Each row is where one point has got to under a steady rotation. How many steps took it there?
The counts run from 0 to 208.
[ -3 -14   3   8   0   2 -11   5   9 -15 -17 -12 -17 -14  -6  -4  -2  -1
  -3   8 -11  -5   8  -5  -9   9  -1 -27   0 -17   0   0  -6 -16 -15  -9
  15  10   1 -17 -21]  73
[ -3 -10   7  -3 -11  -2  -6 -19   6 -22   5   4  -7 -13 -13  -3   2 -23
  12  11  -9 -16   4 -15   8   6  -7  -9 -19  -3   3  -3   5 -10 -13  -9
  22  17  11 -12  -5]  149
[ -3 -18  12  -6 -11  -3   5 -12   2 -17   7  10  -6 -22 -21  -1   5 -11
   4  10 -12 -13   5 -18   9   0   2   6  -7   8  12   3   6  -9  -6  -1
  27  20   4  -7  -8]  146
[ -2  -5   2  11  -2   8  -7   0   9 -13 -16 -11 -21 -18  -8 -11   8  -3
  -2   7 -13  -4  14  -9   2  13   9 -18   3 -20   1   6  -7 -12 -17  -8
  15  14   2 -16 -14]  71
[ -2  -9 -11  18  -1  -5  -2   0  17 -17  -3   1 -10 -14 -10  -2   8 -18
 -15   1 -16  -3   9   5  -4  13  19 -17  12 -12   2  16  12 -19 -13   1
  16   3   2  -3  -6]  193
[  4 -21  -2  12 -12  -4  -6   4  17 -18  -7  10 -25   5  -9 -11   2 -17
   0   2  -3   0  -4  12   4   4  -9 -12  -6   4  20   8 -18 -13   4 -13
  14   0  12 -10   0]  98
[  1  -9  -2  -3 -14   9 -17   3   5 -13   3  -2  -7 -12   6  -4  -2 -22
 -11  18  -8 -13  14 -15   5  -4  -9  -4   3   6  16   3   0  -5  -2 -18
  13  18  13 -12 -22]  4
[  8  -3  -7  12 -17  -5  -2   3  22 -26 -17  -5  -9 -22   4  -5  -4 -19
 -14   6  -3  -5   1   8   7   7  -8 -22 -11   0  11   3   9  -4  -7  10
  18  -2   4  -6   9]  42
[ -6 -24  -1   5 -10   6 -10  -2  14 -10  -9  -7 -12  -3 -12   7   1   5
   1  18  -3  -9   5  -2  -9   3   0 -23  -3 -10   6   2  -9 -12  -7 -10
  27  17   4   4 -25]  81
[ -2  -4  -8   1 -20   1  -1  -3   0 -10  11   2 -15 -15 -11  -7   3 -22
 -10  26  -6  -8  13 -15  14  -1  -2  -3  15   3  14   7  -3  -5  -7 -17
   8  15  10  -1 -16]  1
[  0  -4 -10  -1 -20   6  -7   0  -2  -9   8   0 -12 -13  -5  -6   3 -24
 -12  22  -7 -14  14 -19  13  -1  -2  -4  11   1  15   6  -4  -5  -5 -16
  12  17  15  -3 -18]  2
[ -1 -21 -10  15 -14  -4  -8  -5   7  -8   4  13 -20   0  -6   4  15 -15
  -9  21  -2  -2  13   2   4  -4  -7 -10  -3  -3  28   2  11  -7   7   1
  10   5 -24  -3  -2]  113
[ -8 -11  -4   7  -9   4  -4  -2   8  -7 -17  -4 -19 -13 -17   1   6   1
  -3  14  -8  -8  10  -8  -5   6   5 -24   1 -18   3   9 -11  -9  -9  -5
  26  18   4  10 -20]  79
[  1 -24  -2   8 -19   1 -12  -3  19 -12  -6   8 -15   3 -12   4   4  -7
   5  12   6 -13   3   0   3   6 -10 -17  -5   6  13  -1 -16  -7  -1 -15
  17  17  20   5 -13]  89
[  7  -9   4   9 -18  -8  -8  -4  31 -17  -9  -7 -12 -11  -1   5   3 -23
  -6   7  -1 -18   1   6  19   4  -7 -13 -13  -2  16  -1   6  -1  -3   4
   8  14   8   0  11]  35
[  5 -18 -11   2  -8   6  -4  12  10 -16 -11  16 -24  -6  -8  -7  13 -15
  -9  -3 -10  -4   2   5   1   4  -1  -6  -4  -3  27  17 -16  -5   5  -1
  25  -2   7 -10   4]  101
[  0  -5  -6  -3 -17   9 -15   3   1 -11   6  -2 -10 -12   3  -4   1 -23
 -12  20  -8 -16  15 -18   9  -1  -5  -4   6   1  15   4  -3  -5  -4 -17
  12  17  16  -8 -20]  3
[  5 -13  12 -12  -8  -7   7   1   8 -16   3  -1 -19 -22 -22  -8   2 -16
   7   8 -13 -15  -4  -8  14  -3 -11  -3  -6   2  12   2  -5 -14  -8  -6
  14  16  12 -20   0]  153
[ -1 -10 -11   7  -6 -10  -2  -3  21 -12   2   3  -5 -20 -18   7  14 -11
 -10  12  -8  -6  15  -5   3   8  19  -9  13  -5  14   7   7 -11 -12   0
  21  13  -7   8 -14]  200
[  5  -8  -8  19 -22  -2   8  10  18 -15  -5  -8 -13 -19  -5 -12   0  -6
 -16  12  -6 -11  -1   6  13  -2   6 -13   6   5  12   9  -1 -15  -2  17
  25  -5  -5  -6   6]  46
[ -8 -11  -3   5  -7   0   3   0   9 -10 -20  -1 -23 -18 -21   1   5   5
  -5  13  -9  -2   9  -6  -4   9   4 -20   6 -16   3  10 -11  -8  -9  -7
  24  17   3   9 -19]  78
[  4 -16  -5   1 -11 -16  -6   1  22 -21   6   0   1 -15 -13   9   1 -11
  -6  21   3  -7   7  -4   4   7   5 -15  13   5  18 -11   1 -12 -16 -12
  10   8   1  -7 -20]  205
[  9 -18   6  20 -19   2   0   1  -1  -8   0  -3 -18 -14  -3  -9  10 -23
 -17  14  -3  -2  20  -8  22   6   5  -4   4  -8  24   6   5   2  -1  -4
  -2  15  -3  -7  -5]  123
[ 11 -25  10  15 -11   2  -7   5  -3 -19  -6  -7  -5 -16  10  -9  -7 -22
 -19   9  -3   2  15  -6   4   7  -4 -14  -8  -6  17   0  11  -1  -3  -5
   6   7  -1 -16 -15]  127
[  3 -13   9  20 -15  -5   5   1  -9 -15 -10  -4  -9 -19  -4 -16  -6 -23
 -22   8 -11  -2  13 -12   9   5   8  -8  -4 -12   7  13  -1  -6  -2   0
  20   7   3   1 -13]  132
[ -5 -12  -7  14 -26   7  -1  -2  12  -3   6   2 -24  -9 -11  -4   9  -8
 -11  18  -4 -18   5   4   8  -1  -7 -12  14  13   7  12  11 -13   1   1
   5  19  14  -2   7]  176
[ 10 -26  13  17 -10  -5  -2   4  -2 -19  -9  -5  -8 -18   5 -10 -10 -20
 -21  10  -4   6  15  -2   3   5  -5 -11  -4  -3  16   1  13  -4  -1  -5
   5   7  -3 -15 -17]  128
[  1  -9  -1  -2 -18  -9  -2  -2  22 -20  -7   4 -13 -16 -10  10   8 -20
 -13   5  -3 -17   0  -2  16  10  -3 -12  -7  -5  16   2  12   4  -7   6
   8  17  15   0  14]  33
[-15 -12   4  -7 -12  -9  -1  -6  16 -15  -3  10 -19 -10 -21  11   7 -10
 -17   7 -14 -15  -5  -6   3  -1   5  -4   0  -8  15  12  13  -6   4   4
  22  20   5   5   2]  24
[  5  -7   8 -15  -6  -3   5   1   8 -14  -3   2 -19 -27 -20  -7   4 -18
   5   6 -16 -15  -2  -9  14  -2  -9  -4  -8   0  13   7  -5  -7  -8  -4
  16  16  14 -16   4]  154
[  8 -15  -3  19  -2  -4 -16  12  20 -10 -11   1 -13 -14   6  -2   3 -18
 -16  -6 -16 -16  13   8  -6   4   5 -14   4   2   7  13  10 -20  -4   2
   9   9   8 -12  -6]  188
[ -6  -8   7  -3 -13   5  -6  -6  10 -20   0   0 -16 -16  -3 -16  -5 -19
 -12  15 -11   6   7  -6   5   1  -8   4  10   7  16   9   7  -7   2 -23
   7  17  11 -17 -17]  7
[  3 -15  -7   4 -11 -12 -11  -2  23 -21   8  -3   4 -10 -10  10   4 -14
  -5  20   2  -9   8  -3   0   9   7 -19   7  -1  15 -11   3 -13 -16 -10
  13   7  -1  -4 -21]  204
[ -9 -11  12  -1  -6  -4 -13   5  12 -16  -9  -2 -19  -6   1  -8 -11 -19
 -19   7 -18 -10   0  -2  -4  -8  -8  -2   0  -2  12  10   0 -16  11 -13
  18  15   9 -15 -18]  13
[  4 -18  -1  18   1  -6  -8   4  27 -11  -9  -1 -14 -17  -1  -4   5 -12
 -13  -2 -17  -2  13  13  -6   4   9  -8   9   2   9  14  15 -22  -4   1
  11  10  -4 -12  -9]  190
[  2 -14  14  -4 -12 -10  -1  -8  10 -20   7  -2 -11 -11 -15  -4  -3 -21
  11  13  -9 -15  -2  -8  11  -1 -14  -9 -13   4   6  -6  -2 -17 -10 -10
  13  14  11 -19  -5]  151
[ 10 -20   7  16 -16   9  -5   4  -6 -13  -1  -7  -8 -14   6  -9   5 -26
 -21  10  -4  -6  18 -11  14   9   5 -11  -3 -14  18   5   7   3  -5  -3
   5  10   2 -13 -11]  125
[  0 -17  -8  12 -16  15 -18   3  16  -9  -1   5 -13 -12   7   0   6 -13
 -11   6  -5 -19  12   4  -4   7  -7 -15   3  12   8   8  21 -10  -2  -1
   5  18  19 -15   3]  180
[ -2 -23  14  -3 -11  -8   4  -9   3 -14   8   7  -6 -19 -20   0   1  -8
   2  11 -11 -13   4 -17   7  -4   2   4  -6  11  11   0   4 -15  -3  -1
  29  20   1  -8 -11]  145
[ -9 -13  -7   3 -21  16   6   0  13  -7   5 -11 -22 -11 -13  -6   7  -3
  -6  25 -10 -11  -6  10   3 -12 -11 -16   4  -2   9  15   7 -17   4   5
  22  10   1  -4   0]  168
[-11 -12  14  -2  -6  -3  -8   3  15 -16  -9   0 -19  -9  -4  -9 -10 -15
 -22   5 -20  -4  -2  -1  -4  -8  -4   2   3  -1  16  13   3 -15  12 -10
  21  16   5 -12 -15]  14
[ -7 -30  -1  -4 -13   5   2  -2  13 -18  -4   7 -15 -11 -24   6   3  10
  -1  15   3   2   0  -1  -6   8  -1 -17   7   2  13   3  -3  -5  -8 -11
  20  18  10   1 -18]  84
[  0  -5   4  -3  -7   7  -5  -6  20 -16  -5 -14 -17 -15  -8 -11   2 -22
  10  13 -15  -9  -2   7   7  -6 -18 -14 -18  -8   8   6  -1 -12  -4  -6
  20  10   3 -16  -1]  158
